rotation steps, each row followed by its count of steps:
The counts run from 0 to 182.
[-55  11 -12 -29  -5  12  17 -25  16   6  -9 -10 -44 -16  58 -10 -19 -16
 -11 -47 -19  -8 -57 -14  47   6 -11 -47   9  17  -3 -52 -16 -19 -13  -9
 -32   8  24 -34  23 -36   6  24  -5 -54 -52  -7  42  -4  -9  19  10 -24
 -22  -3   6   9]
87
[  4  25  -6  -7 -37  54  36 -33  13  34  51 -32  22  32 -19 -25  -5   3
 -13   3  23   2  40 -29  56 -12  61 -13 -24 -17 -18 -41  -2 -21 -52  16
  -4  24  -3  23  33  29 -16 -19  -6   4 -17 -38  33  28 -23 -40 -42  24
 -23 -22 -20 -44]
138
[ 11 -11  65  32 -34   1  10   2  12  29  -4   2   1 -30  -7   1 -30 -28
  12 -44   8 -14 -44 -42  42  27   5  30  14  -5 -39 -12  25  38  38  21
   8  29  19 -18  48  11 -10  36 -18  40  17   3   3  37  -7  55   0  20
  48 -14 -15  -3]
164
[ 14   1  51 -44  11  27 -10 -20  60 -32  38  28 -34 -31 -41  34  19  29
  32   8  23   7   3 -67 -24  24  42   5 -19 -10 -19   9  13 -31  -4  39
  -4  35   5   8   4  11   0 -38 -15   8  11 -11  19 -19   6   9 -49 -14
  44 -48   1 -12]
75
[ 20 -11  25 -28 -34  20 -24 -15  10  -7  49  -7  22   2  15  31 -11   0
  -7 -46   6 -10  33 -87  36  21  12   7 -21  -7 -23 -14  13 -14  -9 -15
 -10  21  22  13  14  37 -16  13   1 -24 -14 -12 -26  10 -45  28 -41  23
  18 -72  -5 -23]
53
[-45  58  18   2 -18   9  12  19  20  28 -11  -2 -37   5  -7 -37  23 -32
  34  41   6  22  -1  35 -16 -60  -7 -20  -2  -5 -36  -7 -12 -15 -49  14
   4 -29 -49   6  23 -20  -6 -45 -14 -14   4 -36  24 -12  10  12  -6 -15
 -56   8   1 -35]
3
[-22  31  13   8 -10  -5 -11  16  47   5  -9  24 -43   1  10  -5  18 -14
  30  30 -13  34  -2  24 -37 -34 -14  10  19  26 -43 -37 -38 -21 -46   0
   3   3 -39 -25  15 -36  25 -55 -16 -33 -13 -19  17 -18  15  48  15 -12
 -34 -15  -6 -54]
176
[-27 -22   7 -12 -27  10  -9 -28  31 -13  30  16  25  -9  -4  13   0  -1
 -26 -37  -7  -3  28 -46  45  10  41   8 -18   3 -18 -45  27 -33 -35   6
   6  18  33   1  20  17 -41 -11 -11 -12 -32 -25  39   8 -25   3 -63   5
  24 -86 -18  -3]
68
[ 29 -13  46  27 -27  40  18 -18 -14  30  -2 -33   2   5  -9  -7 -49 -25
 -31 -45   5 -17 -31 -12  57  18   8  27   4 -12   3 -20   9  32  35  16
  19  17  52   9  48  37  18  63  -7  42   5  21   5  49  -3   1   2  35
  44  15 -16 -12]
149
[ 32   9  37  -2 -14  25 -46  13 -11  17 -13 -16  35  -3  -5  28   4 -16
 -21   9  16 -26  -1 -12   0   9  19  28   9 -27  17  35  38  32  54 -10
  30   4  35  53  21  54  20  13 -19  68  21  16 -38  11 -24  17  -7  25
  51  -2  -9  -3]
148
[-32   4  20 -17  11   7  33  25  24  46  26  -9 -20 -30  10  -7   4 -26
  39 -22  30 -40 -38 -69  48  19   3 -44   2  -5 -14 -32  22  43  11  -1
 -42 -12 -17 -20  54  18 -39  53  -1  -4   0 -29  -9  30   6  24  -2 -27
 -18  11 -21  36]
109
[ 41   5  34  25 -16  36 -19 -47  28 -25 -25 -19 -34   4   1 -11 -41  -4
 -29 -20 -22  25 -20  22  -4  12   6  47  -2 -10   4 -14 -34 -21  -3  34
  16  30  40  -3  -2  11  80   1  -5  45 -44  29  21   6  -8   2  -9  37
  50  26  15 -28]
167
[-66  -1  24  13  11 -33 -56  36   5  15 -39  37  34 -33  13  39  30 -23
  18  11  18 -22 -37 -22 -16  22   6   4  31  37   9  -5  51  55  25 -12
  -5  21  21  -4   7  -7 -13 -10 -29  15  29  -7 -15 -25  -5  82  42  -8
  32 -40  -7  17]
77
[ -4  38 -28 -40   4  32 -26 -10   5   8  10   0  19  37  14  15  60   5
  -8  57  24   4  40  -6  -9 -33  25  -9 -27 -18  29  -5  -4 -22 -40 -21
 -14 -29 -21  60   0  30  -6 -52   6  16   1 -39 -22  -9 -29 -38 -33  -7
 -36   7  -3  -9]
122
[-48   5  -3  17  42 -33   9   1  23   9 -60  12 -38 -33  39 -23  -5 -12
  30   1 -10  -7 -75  21  -4   4 -12 -17  24   5  17 -31   2  55  21   4
 -20   3   8 -41   6 -22  25  29 -18   2 -10  -9  15  -9  27  36  48  -9
   9  36   3  35]
95
[ 12  15  19  32 -23  -1  44  -4  23  32   6 -40  36  -6 -25 -17 -13 -40
 -35 -15   9 -12   4 -18  36  15  41  25 -19 -17   0 -40  43 -10 -13  34
  28  16  19   1  57  19 -30  17 -21  41  13  -3  17  43 -28  -8 -79  12
 -13 -27 -21  19]
13
[ 13 -24 -11   0  10   5 -55 -16 -18 -16 -49   7  12   3  35  36  -8   6
   0 -11 -32  -7 -26   1  -8  33  -8  25  18  17  36  19   7  24  49 -29
   6  32  60  11 -42  18  66  12 -15  24 -24  23 -12 -20 -14  28  46  17
  70   5   1  10]
63
[ 45  12 -18 -11 -13  26 -27 -48   7  -3   8 -21 -16  41  16  16  27  15
 -22  25 -22  49  44   0 -29  -3   2  40 -34  -3  10 -14 -55 -44 -46 -25
   2  -7   5  25 -11  31  54 -33   1   3 -26  -3 -21  13 -26 -20 -26  20
 -21  19   3 -32]
34
[-12  20 -13 -59  20  36 -38 -23  32 -42  -9  18 -49   2  14  16  35   8
  -2  22   7  22 -21  -2 -35 -19  27 -17 -32  -4  16   5 -31 -43 -48   7
 -25 -16  -6  13 -31  -9  52 -46  -2 -32 -31  11   5 -49 -10 -15  -3 -10
   5   3  21  -1]
89
[ 49   5  -3 -16   5  24 -46  -1  23 -14  -8  -1 -36   7   3  11  31  21
  33  45 -17  42  11   0 -49  10 -27  22   5   3  -3  15 -44  20   1 -29
 -13   1   5   5 -18  22  85 -24  -2  23 -13   6 -40 -24  16  27  29  -1
  23  49  21 -42]
41
[-28  26   5   9 -28  -4  12   3 -13  65   6 -16  42  29  12 -15  10 -38
  -2  11  27  -6  34  -3  50 -54  21 -13  15  -5 -25 -25  23  16 -25 -33
  11  -7 -33  28  51   0 -70 -15 -12 -13  17 -46  11  16 -15  24   4   5
 -44 -46 -29 -24]
139
[ -2 -13 -12 -18 -16  15 -56  -3   8  -1  16   8  62   5  14  63  48   4
 -18  26  -3  17  52 -32 -21 -15  27  29  -6  23   8  15  19 -19 -28 -35
   3  11  20  42 -12  21 -15 -65 -16 -10  -1 -28 -31  -9 -32  37 -25   7
   6 -65  -2 -18]
52
[ 34  20  -1 -69  21  55 -36  -2 -16  18  26 -29 -21   8   2   2  13  -2
  -2  16  26 -16 -26 -34  -9  12 -21 -20  -3 -18  14  23  -6  40  20 -25
 -25 -32  10  51   8  40  45  29  10  24 -13   6 -31   6  14  -2  36  15
  13  56  17   8]
126
[ 15  11  -4  12 -15  53   5 -35 -20  25   3 -36   5  19  17 -27 -36  13
 -38 -28  15 -14 -21 -16  60  19   1  10 -15 -31  20 -22 -14  18  13  -7
 -12   3  51  25  23  28  32  71  -3  38 -17  18   6  29  -6 -38 -14  21
  37  38  -9  22]
134
[-25   1  11  -5   8 -26   8   0  28 -12   4  28 -33  -3 -13 -14  -6  25
  77  26  13  49  14  10 -13 -21   3   8  29  20 -56 -36 -22  36 -34 -16
  -5  35 -31 -29   4 -18  13 -36 -10  12   6 -26  46 -14  47  60  20  -5
   7 -26 -10 -56]
58
[ 33  43  -6 -22  -3  48 -22   1  14  -1  -4 -25 -11  35   1   5  56  -7
  -6  46   6  15  35  -8 -45 -25  22   8 -25 -10  -9  21 -17 -37 -42   9
  -7 -27 -25  34   6  11  32 -70  -4   4   5 -28 -34  -6 -27 -19 -37   6
 -46   6  18 -37]
19
[ 35  29  21  -9   6  39   7 -15  13  -1  12 -24  -2   7 -48  11  12  17
  34  32  46   3  16 -19 -16   9  51  28  -4 -42  27  -7  23  14   0  19
  14  -1  -6  45  12  52   3  -1 -15  73  18  -6   8   1  12 -45 -62   2
  40  27 -20  -7]
130
[-25  28 -40  23 -15  22 -14 -24 -29  22 -59 -22   0  50  20 -22   8   3
  -5  38 -16   8  22  65  -2 -64   5   0  -3  -4  21  -2 -39  -4 -36 -35
  21 -14 -14  46  -7  -4  26 -20   0   4 -25 -10  12  -5   8  -9  19  16
 -16  32 -23 -12]
136
[-54  19 -38 -34  24  -2 -26 -12  -6 -16 -36  22 -34  -6  51  -8  24 -11
  -3   9 -21   9 -44  22 -24 -40 -17 -44  -4  23   3 -24 -32 -11 -23 -27
 -18 -12  -4 -18  -9 -49  39 -22  -7 -47 -25  -5  25 -29   1  32  40 -12
 -17  15  16   6]
88
[-38   3 -23  24  -4 -25 -38 -16  12 -18 -48  24  24  24  17  -1  19  18
   9  34 -12  32  23  53 -20 -37  16  27   7  20  -1 -18 -20 -14 -35  -5
  21  28  23  -7 -29 -22   1 -65   3  14 -30 -20  36 -34  16  23  -9   4
   9 -35   3 -13]
66
[  5   6   9 -16 -15  -2 -70  26   8  30  10  13  47  15  29  52  59 -22
  -1  29  -1  -2  45 -43 -15 -12  -5  16   0  25   6  10  32 -12  -8 -53
 -15 -13  -1  29  25  24  -2 -38 -11  10  18 -18 -50  17 -47  34  19  13
 -32 -48  -3 -11]
37
